In the rows, zero is written as 128.
Each path below is one point turned by a fixed rotation once a step. After each direction that follows a path, write how fast that rotation turns it, in deg/step (0 if it stays still).
Each turn is a multiple of 5 degrees from 10 to 175, or 0.
Each row of a path follows its step; steps can be skipped.

step 0: [119 127 130 124 136 139 128 149 126 146 145 139 137 117 130 131 129 143
 137 119 128 139 125 119 132 129 126 131 122 139 141 131 122 127 132 146
 124 125 125 131 136 132 134 132 131 135 131 122 124 140 117]
step 1: [132 126 123 130 129 117 131 134 129 125 118 124 129 132 106 128 136 120
 117 137 117 124 128 133 124 134 129 130 122 125 126 142 115 110 124 110
 117 130 135 141 126 136 118 140 131 122 121 137 115 128 124]
step 2: [135 142 147 140 114 136 138 135 120 122 122 130 142 134 136 134 123 134
 132 129 129 125 142 126 133 137 120 123 127 122 115 119 136 135 124 144
 128 128 129 138 118 134 131 118 117 133 131 119 122 138 129]
step 3: [127 128 130 122 118 129 126 119 135 119 137 128 126 117 135 125 137 129
 105 125 122 120 112 118 129 120 123 123 133 121 136 120 122 132 126 116
 126 122 109 132 128 127 142 135 143 117 128 140 125 134 119]
step 4: [138 137 119 125 120 124 130 133 128 123 120 120 124 127 126 139 127 123
 125 130 120 124 132 133 115 112 122 136 129 133 113 129 123 138 123 136
 136 131 135 118 131 116 116 111 111 130 119 133 141 112 124]
step 5: [119 108 126 129 145 130 138 126 115 126 136 126 132 130 134 122 131 132
 120 111 133 141 138 124 142 121 135 123 138 131 139 125 131 130 126 132
 135 127 122 126 129 122 150 126 114 127 135 131 125 127 142]
step 6: [139 130 119 125 128 118 121 130 132 147 126 111 126 133 127 134 133 127
 134 139 129 141 109 118 126 135 135 136 126 135 136 132 120 120 118 120
 134 131 125 117 132 144 121 127 128 116 122 113 136 127 124]
step 7: [136 138 133 135 129 131 127 127 135 137 127 133 115 122 115 121 122 127
 142 124 120 129 143 131 145 133 133 135 141 134 125 135 130 121 140 137
 122 130 129 156 129 124 129 130 116 140 127 129 126 123 139]
step 8: [113 129 124 124 134 131 130 105 128 131 124 117 130 137 132 131 115 131
 124 142 133 116 133 127 125 140 116 118 118 117 132 108 125 120 127 115
 123 125 122 129 123 146 134 137 128 127 135 126 126 131 128]
[129 129 129 131 122 130 125 126 132 126 126 125 133 129 128 128 126 129
 130 127 127 124 126 126 132 128 128 131 132 127 128 126 129 125 127 126
 125 128 130 131 125 129 128 130 130 128 126 125 129 130 132]  70
[128 131 130 131 128 129 132 128 132 126 126 129 127 131 128 126 129 125
 126 124 130 125 127 126 131 126 122 128 124 127 129 127 134 129 125 125
 129 130 127 127 129 128 128 125 130 130 125 130 128 127 125]  55
